(in the rows, 100 means zero)
M: 3 groups of rows, each row roughly a mix of its group's hidden directions; some rows fit no group:
M (99 x 13):
[[82,144,109,126,125,122,110,130,121,93,144,87,92],
[93,54,73,141,91,112,91,146,103,124,98,89,96],
[111,121,90,118,72,82,110,98,107,120,65,98,162],
[105,58,117,143,104,114,103,87,47,113,113,96,118],
[108,154,126,87,59,99,134,98,89,103,131,91,94],
[120,73,100,108,61,83,63,128,106,140,94,116,128],
[126,106,104,137,102,110,142,81,114,131,142,122,94],
[75,57,80,101,90,103,79,84,98,132,46,98,115],
[101,140,82,59,91,82,90,99,82,60,100,107,59],
[70,86,60,139,95,98,123,135,99,109,124,94,134],
[118,108,73,90,122,78,73,102,152,106,90,120,60],
[114,149,137,68,67,116,119,110,115,106,118,109,81],
[116,122,71,79,102,118,125,79,65,92,140,74,128],
[89,93,81,98,104,68,129,70,78,98,113,53,140],
[64,132,61,114,105,87,135,95,87,63,122,98,83],
[88,106,79,56,80,128,128,81,99,113,67,88,138],
[118,149,109,73,70,90,101,59,88,99,90,131,118],
[84,94,128,140,114,48,110,64,129,96,105,91,101],
[133,89,59,97,123,134,86,90,74,107,144,114,89],
[114,87,42,94,126,126,96,93,69,88,126,87,127],
[74,111,107,92,109,36,96,97,113,75,143,105,104],
[91,137,120,134,100,76,91,88,96,87,64,131,61],
[53,110,96,129,104,77,66,130,109,60,110,104,86],
[107,122,82,131,142,98,83,129,118,66,138,98,87],
[154,116,136,116,85,119,108,100,98,129,133,111,81],
[98,94,93,119,102,148,130,102,95,130,98,101,157],
[86,91,146,126,83,106,70,90,98,136,114,142,91],
[125,72,97,91,66,92,133,56,89,129,85,126,112],
[100,59,98,109,69,42,107,85,82,84,78,108,81],
[132,71,117,109,68,123,72,98,100,148,82,122,110],
[100,72,72,131,98,58,145,98,102,98,90,70,79],
[96,97,86,129,113,120,105,102,59,71,76,82,152],
[99,86,70,81,144,144,81,82,69,79,95,118,108],
[91,96,133,69,128,106,106,94,106,105,148,110,148],
[88,128,121,151,72,101,114,108,53,81,87,102,109],
[103,96,43,72,117,110,79,97,104,69,69,98,131],
[71,130,86,48,90,97,117,109,122,74,85,76,128],
[105,69,135,69,87,93,123,98,126,131,117,67,127],
[95,89,39,95,107,107,103,111,84,82,116,69,143],
[87,96,96,65,71,117,142,80,94,130,66,79,123],
[92,116,107,118,90,82,123,80,109,119,111,112,171],
[159,81,90,103,136,115,63,87,99,112,108,125,102],
[59,95,96,96,96,79,85,82,84,102,110,134,41],
[121,94,116,92,85,132,129,66,100,157,101,117,116],
[87,63,96,143,80,73,89,116,114,133,130,115,125],
[103,87,143,82,105,157,82,117,102,101,84,136,90],
[100,112,153,136,89,73,126,67,73,110,90,92,101],
[69,96,113,126,66,119,115,122,51,83,101,90,130],
[67,91,68,125,89,120,137,80,121,139,86,101,122],
[133,127,90,78,87,95,131,101,116,106,127,57,137],
[78,88,76,144,88,127,131,99,92,126,128,118,132],
[114,138,69,98,55,95,105,103,85,110,71,115,141],
[120,131,87,130,110,79,83,83,97,103,104,134,44],
[98,122,124,70,150,111,122,81,107,67,85,68,99],
[60,56,55,91,93,78,89,104,91,108,133,95,85],
[79,133,59,82,94,95,111,109,76,60,121,108,63],
[124,103,92,118,121,132,121,46,77,77,98,110,127],
[81,70,107,81,59,102,96,139,122,125,137,104,79],
[77,115,61,122,74,67,114,123,97,103,121,109,145],
[107,110,110,125,102,64,82,113,100,53,138,128,75],
[107,98,134,102,113,63,97,94,130,113,85,82,159],
[137,118,88,92,101,140,110,125,104,87,101,76,152],
[85,120,78,69,115,150,125,105,72,81,132,110,97],
[100,103,130,55,111,122,57,119,82,108,72,71,102],
[88,105,40,129,69,120,112,126,76,99,93,106,79],
[71,96,130,114,96,82,37,119,93,82,101,122,83],
[85,85,104,62,65,84,82,111,78,127,52,83,86],
[86,124,74,90,102,60,96,113,96,55,94,83,55],
[70,116,76,56,110,89,90,75,102,92,113,125,52],
[64,66,88,119,67,91,89,73,102,123,70,135,114],
[111,101,130,72,117,54,69,98,118,75,85,81,68],
[71,108,110,141,64,76,108,99,57,102,119,111,71],
[131,101,86,90,126,122,43,93,102,86,107,140,117],
[110,94,96,118,72,120,106,102,98,143,96,118,162],
[133,68,121,135,123,139,87,111,89,103,77,103,132],
[126,118,92,70,80,104,120,92,97,122,164,89,87],
[87,143,90,62,86,127,145,99,107,86,107,86,128],
[85,85,36,107,126,99,92,108,114,81,69,76,115],
[87,102,70,93,108,93,123,84,73,80,101,58,153],
[57,116,72,117,123,78,133,104,99,63,131,86,91],
[156,118,128,78,132,130,94,106,93,117,125,90,94],
[108,61,144,117,121,75,76,87,129,107,91,84,70],
[104,143,92,62,113,99,118,109,97,77,73,77,146],
[101,88,142,86,85,159,91,136,101,100,93,123,105],
[77,93,81,97,101,76,91,71,78,111,133,124,44],
[46,102,124,77,54,90,114,102,88,103,70,84,104],
[72,90,109,79,71,94,49,91,89,83,74,138,117],
[152,63,82,94,95,94,110,59,91,122,87,126,109],
[107,85,130,68,66,97,66,76,78,103,84,143,111],
[102,125,149,93,119,142,75,119,101,133,119,91,94],
[107,124,93,86,124,112,121,112,105,83,50,58,132],
[126,108,71,105,141,150,88,93,120,125,109,110,124],
[98,109,103,75,138,127,110,95,94,63,86,74,50],
[106,105,87,74,97,166,114,109,75,116,115,118,128],
[101,84,136,135,118,101,77,107,117,98,43,123,95],
[95,96,112,48,103,107,91,85,120,120,127,127,52],
[59,80,122,89,56,98,81,83,89,122,66,122,112],
[53,119,114,99,99,68,113,57,65,86,87,107,80],
[63,137,137,116,96,98,80,130,106,77,135,110,84]]

which group is each row in? (one row of each group first):
[79,135,86,48,92,124,121,87,73,76,120,92,114]
<26>
[100,76,150,98,118,55,75,82,128,104,123,102,94]
<2>
[90,72,74,127,107,100,140,94,110,142,76,63,96]
<71>

[91,89,72,61,114,117,75,107,94,96,50,68,122]
<71>
[70,139,99,100,80,80,90,105,105,88,93,134,44]
<26>
[87,131,100,91,64,91,124,134,119,82,87,66,139]
<26>
[66,53,92,136,79,87,102,124,76,100,101,78,130]
<26>
[98,91,132,82,113,104,88,66,97,91,140,125,50]
<2>
[74,104,76,109,85,75,109,123,98,107,147,118,149]
<2>
[147,85,124,77,126,118,50,99,84,119,92,105,96]
<71>
[131,115,120,75,61,65,63,87,102,116,84,126,111]
<2>
[125,131,102,125,87,52,130,74,97,114,121,71,100]
<26>
